One turn moves each row of this set onto another row. After a few examples, where does it send each row asked below?
j92: [  3   7  -3  -6   6   8   5 -17  -9   4 -20 -14   6  10  -3  13   0  20]
j600: [ -2 -12 -20  -2 -10   8 -10   1 -21   7 -20  -4   7  -3  -8   4   5  18]
j919: [  1   9 -12  -3  -2   6  10 -20  -2   6 -14  -9   4  13  -1   1   1  19]
j272: [  3   8  -8  -5  -1  -3  -1 -19 -11   1 -13  -8   8   4   0  10   1  20]
j34: [ -4  -8  20   5   2  13   4   0  -9  10 -20   2   3   7  13 -12  -4  15]
j469: [  9  -3   7  -6   9  10  -5  14 -13  10 -23   6   5  -4  -8   4  -2  19]
j529: [  0   3  -1  11  -5   3   5  19  -3   0 -17  -2  -3 -10  -6   4  10   8]
j974: [ -8   3  -7   4   2  14  19  -1   4  -8 -15  -3  11   6   6   2   0  10]
j62: [ -2  -6   8  13 -11   8   1   0 -21   4 -29   0   2  -7  14  12   2   5]
j418: [ -8  -1   5   3  13   0  18  -3  -7   6 -25  -2  -5   2  -3  -6  -4  19]
j602: [  5  -8  13  18  -7  10   3   9  -9   8 -25   1   6   1  13   8   7   7]
j216: [ -2 -11   6   7 -13  12  -1   6 -13   2 -14  11  17  10   6  -8  13  17]
j359: [ -4   0   6   1   8   2  13 -13 -14   4 -32   6   4  -5  -2  -5  -7  16]
j964: [ 10   1  -4  -1 -10  20  -5   8   1   2 -22 -10 -13   0   3   0   3  11]
j660: [ -3  -4  11   5   8  20   7   6 -12   4 -17  -5  -4  11  13 -10  -4  10]
j583: [-12  -4  -9 -11 -19   9  11  -2  -4   3 -14 -10  10   6  -2  -2   0  18]
j313: [ -5  -3   5   2   7   7  12  -7 -17   6 -37  -7  -2   1  -5   0  -7  19]
j793: [ 10   6   2  -2 -10  22  -9   6   4  10 -20  -2  -6   2  -6   0   4  14]
j512: [ 14   0   1  -4  -4  23   2 -15 -11  12 -24   2  11   8   7  12  11  13]
j572: [  0 -14   0   7 -20   9   4   4 -17   5 -10   4  14   3  13  -6   7  13]
j729: [  2 -11   7  15  -3  13  -4  -5 -13   4 -25   3  10  -3  14  17   7  10]
j515: [ -4   4  -3   3   3   0  14  -4  10  -4 -14  -5  10  -2   7   5   2  11]
j468: [  9  -8  -1  -5   2  12  -1  14 -21  13 -31  -2   0  -2 -10   2   2  21]
j236: [ -9  -6 -18   0   4   8   6 -11 -21  11 -20   6  10  -6  -4  -2  14   3]
j243: [ 20   4   1  -8 -10  15   1  -6 -19  14 -20   5   7   3   8   7  13  11]
j690: [  9  10  -8   5  -1  15  -4 -13  -6  10  -5   4   2   5   1 -10  14   4]
j648: [ 17   1  -2   2 -16  20  -3  -6  -8  14 -17   0   8  13   9   5  10  15]
j956: [ -5  -9  -9 -15 -18   7   8  -2  -7   2 -17 -11   3   5   6  -9   8  15]
j901: [ -5 -10 -11  -1 -14  15 -14  -2 -15   5 -19   0  11  -3  -6   8  -7  16]
j27: [-13   4   3   2   4   9   7  -2 -19  13 -14  -2  -6   6  -7 -18   8   6]
j286: [ -8   5   0   1  14   2   3   6 -17   6 -12  -8   4  -3   0  15   7   1]
j327: [-11  -4 -16  -4  -1  10   7 -13 -11  11  -8  -2  11   3  -8  -6  15   1]
j735: [  5 -13   8   4   0  10  -2  18 -10  11 -23   2  -6  -3  -6  -2  -1  20]
j199: [ -4  -1   3   8  -5  -3   3  12   1  -6 -24   3   2  -7  -5  -1  17  12]
j775: [-11   0   3  13  14   0  10   2  -7   6 -15  -5   5  -1   0   4  13  -2]
j538: [ 3 10 -9 10 -2 23 -6 -8 -3  0 -8  6  7 11 -4 -4 12  9]
j226: [ -8   3   1  -2   4   0  -1  -6 -13   6 -15  -5  -8   6  -5 -18  17   8]
j491: [  1 -16 -14  -2 -19  17  -9   2  -9  10 -15   0   6  -1  -7  -1   6  15]
j683: [ -4  -3  -1   7  18   2   2   3 -14   6 -15   2  10  -5   4  13  16   4]
j913: [ -9   0 -13 -10   0  18   8 -11 -19  14 -20   4  11  -2  -5  -1   7  -2]

j359 -> j62
j600 -> j92
j529 -> j793
And these:
j919 -> j775
j956 -> j974

One turn moves each row of this set onto another row. After a few examples, where does it send each row asked below?
j556: [  1  -7   5  -1   6  -3  -4  -4  -1  11   9 -16   2   0 -17   5 -15  14
   1  -5  13  -9  -6]
j432: [  7  -7  -7   3   0  -8  -6   0 -10  -6  13   8  18   6  -2   6   4  12
  -6   5   3   2  10]
j951: [-12   6   5   0   1  -1   3 -16 -18  -3  -5   1   2   1  -4  -4   4  10
   9   0  -3   1  10]
j798: [  2 -12 -12  12  -1  -1  -5  10  10  -1  14  10  10   3   8  -5  -1  11
  -4   4  -5   9   2]
j309: [  5   3  11   2  10 -11  -1  -3   9  11   2 -13  16   3  -8  -2  -9  10
   3  -7  11  -2   2]
j701: [ -3 -10 -15  13  -4   2 -11   9   4  -1  11   4   4   5   3   1  -1  13
 -13  10  -4   9  -5]
j86: [-15 -11  -2  13  -7  20  -3   5  -1  -3   5  -6 -11  -2  -4  -9  -5  -4
   9  -1  -3  -3   8]
j501: [ -2  -9  -5   9  -4  -4  -4   0  -5  -4   6   5   3   6   2   7   3  16
  -1  -2 -16  -1  -8]
j589: [  3  -2 -10   7  -2   5  -1   6   8   6   9   2  -8  -6   5  -1  -4  20
  -4  10  23   6  11]
j811: [ -9  16   0   3  -5  11 -11  -1  -5   0   0  -6  -5   0  -4  -4  -7 -10
   4   8   9   1  26]
j641: [  6   2   2   0   6   1   3  -5   6  18   8  -3  -3  -1 -13  19 -14  10
 -11   7   7  -9   0]
j244: [ -8   9   0   3  -2  16  -5  -1   0   5   2  -1 -12  -4  -2  -5  -9  -7
   9   1  -4  -3  26]
j138: [  3  -7 -10   7  -5  -3  -7  10   4  -3  20   7   7   0   8  -5   1  18
   3   1   6   6   4]
j647: [-20  -6   3  12  -5  19   1  -5   0   3  -2  -6 -12  -5  -6  -5  -7  -3
   8   1   0   0  14]
j8: [  4   5   9   3   7 -10  -1  -1   6  11   5  -7  18   7  -9   1  -6   5
   4 -10  11  -3  -4]
j365: [ -8  15  -1   1  -2  12 -11   2  -1   2  -2  -5  -1   1  -5  -3  -3  -8
   3  11   8   6  29]
j427: [ -5   2   5   3   3   5   4 -16 -11   0  -2   8  11   4  -4   2   4   4
  -4   3  -2   2  25]
j87: [ -3  -8  -5  11  -2  -9   1  -4 -13  -7   7   4  11  -1   0   5   5  18
  -6   5   1   3  -4]
j754: [ -1 -11 -12  10  -3   6 -13  10  19   9  -3  -2  -3  13   2  -9  -9   4
   0   3   3   9   0]
j852: [ -9   6   0   1  -3  20  -6   1   4   6   2  -1 -15  -3  -4   1  -6  -3
   8   3  -6  -2  26]
j753: [  3  -3   2   1   9   1   0  -3   6  13   7  -8  -4   2 -13  20 -18   9
 -11   6   0  -8  -4]
j332: [  3  -9   2  -2   3  -1  -1  -6   3  17   9  -8   2   2 -19   6 -16  10
   3  -6  13 -12  -3]
j122: [ -4   3 -10  12  -5   3  -9   9  11   7  -4  -7 -11   2   6  -3  -3  16
  -6  10  11  10  -4]
j44: [  4   1  -1   3  10   3   4  -3   2  15   9  -2  -1  -1 -14  19 -12   8
 -13   2   0  -9  -6]
j847: [  7   8   9   4  13  -6   3  -1  16  14   1  -5  11   4  -4  12 -12   5
  -9   4  -2   0   4]
j554: [ -3   1  -5   3  -4  21  -7  10   2   0  12   1 -12  -2  -1   0  -5  -4
   1   6  -5  -4  25]
j635: [-19   2   3  12  -5  11  -4  -5  -5   0  -6 -10   1  -1  -7  -8  -4  -8
   3   9  14   8  18]
j910: [  5 -16 -12   6   0   8  -5   7  17   7  10   6   0   5   1  -7 -11   8
   2   3  16   5  15]
j233: [-12   1   1  -4  -6   5  -9 -12 -14  -4  -3   0  -5  13  -9   7  -3   4
   9   0  -9  -4   4]
j808: [ -6  -3   2  -1  -4  11  -6 -13  -8  -1   0   7   5  16  -9  13  -3  -3
  -4   4  -8  -3  20]
j673: [-18  -2   3  15  -4  19   0  -7  -2   3  -3  -5  -9  -4  -3  -7  -9  -7
   3   0  -3  -2  18]
j136: [  3   1   9   3   5  -9  -1  -4  10  17  -2 -10  14   6 -11  -3  -9   6
   5  -8   9  -3  -4]
j830: [-4 14 -2  8 -1 10 -7 10 -2 -4  4 -3  2 -3  1 -5  2 -6 -4 15  8  7 26]
j297: [-16   1   1  17  -6   8  -3   5  -5  -7  -3 -11   3  -2  -1 -15   1  -5
   3   8  10   8   9]
j519: [ -1  -6 -13   8  -8   0 -14  10  -2  -4  17   0   2   1   2   0   2  21
  -7   6   6   5  -3]
j736: [  8  -8  -8   0  -2  -4 -12   4  -2  -3  12   9  11  11  -1   8   2  10
  -1  -2 -14  -1   6]
j562: [  1  -6   3   2   5   1  -1  -5  -3  12  12  -9   6   2 -18   8 -10  11
  -3 -10  13 -10  -8]
j897: [-18   5   3  14  -8  13  -6  -6  -7  -1  -5 -10  -2   0  -5  -5  -7 -11
  -1   7  11   3  18]
j871: [ 5 13  8  5  9 -8  3 -3 14 19 -4 -5  8  3 -5 10 -8  6 -9  5  2 -1  0]
j957: [ 7 13  5  4 13 -7  4  0 10 14  3  0 10  4 -5 12 -8  2 -6  2 -3 -1 -2]

j297 -> j86
j432 -> j87
And these:
j897 -> j673
j871 -> j136
j754 -> j910
j519 -> j701
j635 -> j647
j556 -> j753
j951 -> j233
j957 -> j8

